In the data rows, zero lies at 4.5, halfway between 4 and 5.
Some points:
[5 5 6 3 8 3 3 2 7 5 5 4 6 4 4 6 5 4 6 2 4 7 5 2 4 3 5 3 3 2 2 6 5 2 2 0 5
 8 5 6 6 4 0 2 6 3 4 6 4 5 1 1 3 4 8 4 6 6 2 5 6 4 4 7]
[6 5 5 6 4 2 3 4 5 6 6 3 5 6 8 2 6 3 2 5 6 4 5 2 6 3 4 5 7 6 6 5 4 3 5 5 5
 5 2 9 4 3 7 5 4 4 2 3 6 5 2 2 5 7 5 8 6 4 4 5 5 4 3 3]
[6 6 5 2 5 6 5 4 5 4 8 2 6 6 4 5 3 4 4 6 4 3 4 5 2 7 6 4 5 6 7 5 3 4 3 3 7
 6 5 2 5 5 3 7 0 6 5 6 5 8 4 6 6 7 7 1 3 4 6 4 3 5 7 4]
[3 3 5 5 3 3 9 4 5 5 1 7 2 5 4 6 6 3 5 5 6 5 5 7 5 5 6 1 3 5 6 2 5 4 6 5 2
 2 4 3 6 7 3 6 4 6 5 7 3 3 7 4 4 4 5 7 5 6 5 7 7 6 1 3]
[1 2 5 6 7 1 8 7 4 5 3 4 2 9 4 3 5 9 7 5 5 4 7 7 2 6 5 3 3 5 3 6 7 5 6 5 5
 3 7 0 3 4 3 4 3 3 3 4 3 4 6 4 2 4 0 8 3 5 5 4 4 6 0 3]
[3 2 4 7 5 6 9 4 4 3 3 5 1 7 4 5 7 8 9 5 4 6 3 6 2 3 4 5 2 4 6 3 5 4 7 8 3
 4 6 2 4 4 3 7 2 4 6 3 5 3 5 5 2 4 6 8 5 5 4 6 5 4 1 6]
[6 5 4 4 7 8 5 3 3 3 6 5 4 4 4 3 2 1 3 4 5 6 5 4 4 3 5 2 3 4 7 6 6 3 6 1 6
 5 5 1 6 7 7 4 4 4 4 4 4 3 3 8 5 4 3 6 5 5 6 5 3 3 2 3]
[3 4 3 6 4 6 3 3 2 6 5 9 6 6 2 3 6 7 2 6 6 5 3 6 5 4 4 4 6 4 3 6 3 5 4 6 5
 3 4 9 5 4 8 5 8 5 5 6 6 4 4 3 5 8 4 6 3 6 5 6 6 8 4 5]
[3 4 3 3 2 5 8 5 4 3 0 4 2 5 5 5 4 9 3 2 6 6 6 6 3 5 5 3 4 5 6 4 3 3 6 4 3
 6 5 4 4 4 4 6 5 4 3 4 3 0 4 6 5 4 2 4 7 6 8 5 3 8 2 5]
[0 5 6 4 5 0 4 5 4 4 5 5 5 0 4 4 5 3 5 2 2 5 3 2 1 5 6 5 4 6 4 5 4 3 3 4 6
 8 5 4 6 4 6 5 8 5 5 4 4 5 3 4 4 2 7 5 4 3 3 4 5 3 5 7]
[6 6 7 1 5 8 4 5 7 2 4 5 5 7 6 5 3 0 2 4 5 4 5 7 3 6 5 7 2 4 5 3 3 3 5 5 8
 5 6 5 4 4 4 2 5 6 5 5 3 5 4 4 5 2 6 5 2 3 5 2 4 4 6 3]
[5 9 6 3 4 9 4 5 6 5 6 2 2 5 5 5 4 5 5 4 3 5 3 3 5 1 5 5 2 6 2 1 6 5 1 3 5
 4 4 4 5 5 6 5 4 3 4 6 3 5 4 8 4 4 5 3 5 5 4 3 6 6 4 5]
[5 6 5 2 3 6 5 3 3 3 5 3 4 4 5 5 5 3 8 5 5 4 4 5 4 5 5 6 4 4 6 5 3 5 8 2 4
 3 5 4 1 6 8 3 4 4 5 7 1 9 4 2 5 4 3 4 5 4 7 4 5 4 5 3]
[4 5 3 5 5 6 6 2 5 3 4 3 3 3 5 2 5 4 6 6 6 1 2 5 3 5 6 5 3 7 6 2 5 5 4 2 3
 3 8 7 2 7 4 2 4 5 5 2 3 1 5 7 4 7 4 1 4 4 5 5 4 3 2 4]
[5 1 5 1 5 5 4 7 5 5 5 3 9 6 7 6 7 4 5 4 6 4 7 4 8 6 0 5 2 5 3 2 4 5 4 4 7
 5 3 1 6 6 5 4 5 5 4 4 4 5 6 5 5 7 9 0 3 0 5 4 5 2 6 6]
[6 5 7 6 5 4 3 4 5 6 6 5 9 4 4 3 5 5 4 3 2 1 3 2 4 3 5 5 7 4 2 2 4 3 6 4 4
 5 4 3 5 4 3 4 7 5 2 4 4 4 5 3 4 6 3 7 6 6 4 4 4 4 8 7]
[6 5 6 4 6 1 5 9 1 5 5 4 6 5 4 7 4 2 4 2 5 6 4 2 0 1 6 4 4 5 5 7 4 3 3 6 5
 6 4 4 5 4 0 3 7 3 3 6 7 6 5 2 3 3 5 0 4 4 2 3 6 6 5 7]
[4 1 4 6 4 5 4 5 7 5 3 0 0 4 2 6 3 6 4 4 5 3 6 6 3 4 4 2 1 4 6 4 4 9 9 3 3
 2 4 3 4 5 2 6 4 4 5 1 4 3 2 6 3 5 5 6 3 8 5 6 5 6 5 3]
[4 5 5 2 6 6 4 2 4 3 5 7 6 7 7 5 4 4 4 6 4 3 5 4 7 2 3 4 8 5 7 3 2 7 6 3 5
 6 4 3 5 3 4 5 3 1 5 6 3 5 4 6 5 3 7 2 1 3 6 1 6 4 5 8]
[9 5 8 5 4 1 3 4 5 5 7 8 2 6 4 4 5 5 3 4 5 3 4 4 5 4 5 5 3 4 2 6 4 4 4 2 6
 7 2 6 4 1 4 4 6 5 5 4 5 4 9 5 4 5 4 3 5 3 2 4 4 0 6 5]
[4 5 5 5 1 6 6 4 3 4 3 2 3 1 4 2 6 4 2 7 5 4 7 6 2 4 2 3 4 6 4 5 6 5 6 4 3
 3 7 4 4 6 3 7 4 3 6 5 3 2 3 5 2 5 5 6 7 6 7 6 5 2 5 3]
[7 4 3 5 4 6 2 2 5 5 5 6 5 4 5 7 5 7 3 6 5 2 4 4 6 3 4 5 6 8 2 7 5 6 3 9 4
 4 3 9 3 4 7 5 6 6 5 4 6 5 3 3 4 1 3 6 6 6 4 5 2 4 3 4]
[6 6 6 4 5 5 5 3 5 3 4 2 4 6 4 4 4 5 4 4 5 7 1 5 3 9 6 3 3 6 6 2 5 7 6 4 3
 3 5 5 3 6 6 4 4 3 2 5 5 4 4 6 7 2 5 5 7 3 7 6 4 5 7 4]
[5 2 4 6 5 3 4 7 7 5 5 3 6 3 4 6 2 8 6 4 5 8 5 5 5 4 4 8 7 3 8 7 5 3 3 6 2
 3 6 4 6 3 8 3 4 5 9 6 5 4 7 5 4 8 5 4 4 7 3 3 5 5 5 3]
[5 4 8 6 4 1 2 4 2 6 4 5 5 6 7 3 4 3 6 5 4 5 3 3 5 5 3 2 6 1 1 6 4 4 3 5 3
 7 2 6 4 6 4 3 4 6 4 2 7 5 1 5 3 5 4 6 4 5 2 4 4 7 5 4]
[3 9 1 6 4 5 2 2 3 5 5 5 2 6 4 4 5 2 3 5 6 3 4 2 4 7 1 3 7 3 1 4 4 4 3 6 5
 5 3 7 5 7 7 3 6 5 6 2 7 4 6 3 3 3 5 7 7 5 3 3 3 5 5 5]
[3 6 5 5 3 7 4 3 4 4 1 4 5 2 6 6 4 5 5 5 4 4 4 5 5 5 4 5 3 6 7 5 4 6 4 2 7
 4 4 0 4 6 3 1 4 2 5 6 5 4 3 3 9 4 4 5 5 3 3 2 4 1 6 3]
[2 6 2 6 9 5 3 5 5 5 4 5 6 1 5 5 5 4 4 5 3 5 6 5 9 7 4 5 8 5 4 7 5 6 4 7 3
 3 4 6 5 2 6 7 1 5 3 5 2 4 8 4 3 6 1 4 5 4 4 5 4 6 4 6]
[6 5 4 1 4 6 8 6 1 4 6 2 6 7 7 6 3 6 3 5 3 5 4 5 6 4 6 5 6 3 2 2 3 4 4 4 7
 7 4 5 6 4 4 3 5 5 4 4 3 9 6 7 8 6 7 5 4 2 4 3 5 1 6 1]
[8 4 1 6 2 6 3 7 6 5 5 4 4 4 3 3 6 4 5 5 3 4 6 5 6 8 6 8 6 2 5 7 4 5 1 6 2
 3 2 5 6 3 4 5 6 6 6 4 6 5 2 4 5 4 2 8 3 4 4 5 7 4 4 6]
[2 4 3 8 3 7 3 4 4 5 7 9 5 4 5 4 4 6 4 6 6 5 8 4 7 5 5 9 6 4 4 5 8 3 4 3 3
 4 6 5 3 5 7 5 4 6 3 3 8 7 4 4 6 3 4 3 5 5 5 6 4 9 7 4]
[4 3 2 4 1 5 5 8 6 5 6 6 2 3 1 5 5 2 7 3 3 8 4 4 9 5 5 6 7 5 6 3 5 6 5 7 6
 3 6 6 6 2 4 5 6 4 6 7 6 4 5 4 3 6 4 4 2 5 3 5 1 4 5 4]
[2 4 2 4 2 4 2 6 8 6 7 7 5 3 2 4 2 2 7 5 5 6 4 7 4 4 2 5 7 1 5 5 6 5 3 9 3
 4 5 4 5 1 3 6 5 6 5 4 5 3 6 4 9 4 3 3 5 2 4 8 4 3 4 4]
These points spread out most along one direction. Take the direction at right angles to it along which they spread out most. Go by this last direction. For each point below, how far along it does it lie, from 0 to 99? The average is 50, and the first point in the table lies past the average. One standard deviation of the points above along it is 16.
[4 3 2 4 1 5 5 8 6 5 6 6 2 3 1 5 5 2 7 3 3 8 4 4 9 5 5 6 7 5 6 3 5 6 5 7 6
 3 6 6 6 2 4 5 6 4 6 7 6 4 5 4 3 6 4 4 2 5 3 5 1 4 5 4] 34
[4 5 5 2 6 6 4 2 4 3 5 7 6 7 7 5 4 4 4 6 4 3 5 4 7 2 3 4 8 5 7 3 2 7 6 3 5
 6 4 3 5 3 4 5 3 1 5 6 3 5 4 6 5 3 7 2 1 3 6 1 6 4 5 8] 68
[2 4 2 4 2 4 2 6 8 6 7 7 5 3 2 4 2 2 7 5 5 6 4 7 4 4 2 5 7 1 5 5 6 5 3 9 3
 4 5 4 5 1 3 6 5 6 5 4 5 3 6 4 9 4 3 3 5 2 4 8 4 3 4 4] 29
[5 1 5 1 5 5 4 7 5 5 5 3 9 6 7 6 7 4 5 4 6 4 7 4 8 6 0 5 2 5 3 2 4 5 4 4 7
 5 3 1 6 6 5 4 5 5 4 4 4 5 6 5 5 7 9 0 3 0 5 4 5 2 6 6] 71
[5 5 6 3 8 3 3 2 7 5 5 4 6 4 4 6 5 4 6 2 4 7 5 2 4 3 5 3 3 2 2 6 5 2 2 0 5
 8 5 6 6 4 0 2 6 3 4 6 4 5 1 1 3 4 8 4 6 6 2 5 6 4 4 7] 58
[3 4 3 6 4 6 3 3 2 6 5 9 6 6 2 3 6 7 2 6 6 5 3 6 5 4 4 4 6 4 3 6 3 5 4 6 5
 3 4 9 5 4 8 5 8 5 5 6 6 4 4 3 5 8 4 6 3 6 5 6 6 8 4 5] 22
[6 5 6 4 6 1 5 9 1 5 5 4 6 5 4 7 4 2 4 2 5 6 4 2 0 1 6 4 4 5 5 7 4 3 3 6 5
 6 4 4 5 4 0 3 7 3 3 6 7 6 5 2 3 3 5 0 4 4 2 3 6 6 5 7] 56
[4 5 3 5 5 6 6 2 5 3 4 3 3 3 5 2 5 4 6 6 6 1 2 5 3 5 6 5 3 7 6 2 5 5 4 2 3
 3 8 7 2 7 4 2 4 5 5 2 3 1 5 7 4 7 4 1 4 4 5 5 4 3 2 4] 62
[6 5 4 1 4 6 8 6 1 4 6 2 6 7 7 6 3 6 3 5 3 5 4 5 6 4 6 5 6 3 2 2 3 4 4 4 7
 7 4 5 6 4 4 3 5 5 4 4 3 9 6 7 8 6 7 5 4 2 4 3 5 1 6 1] 71
[6 5 5 6 4 2 3 4 5 6 6 3 5 6 8 2 6 3 2 5 6 4 5 2 6 3 4 5 7 6 6 5 4 3 5 5 5
 5 2 9 4 3 7 5 4 4 2 3 6 5 2 2 5 7 5 8 6 4 4 5 5 4 3 3] 35
[2 6 2 6 9 5 3 5 5 5 4 5 6 1 5 5 5 4 4 5 3 5 6 5 9 7 4 5 8 5 4 7 5 6 4 7 3
 3 4 6 5 2 6 7 1 5 3 5 2 4 8 4 3 6 1 4 5 4 4 5 4 6 4 6] 27
[5 2 4 6 5 3 4 7 7 5 5 3 6 3 4 6 2 8 6 4 5 8 5 5 5 4 4 8 7 3 8 7 5 3 3 6 2
 3 6 4 6 3 8 3 4 5 9 6 5 4 7 5 4 8 5 4 4 7 3 3 5 5 5 3] 35
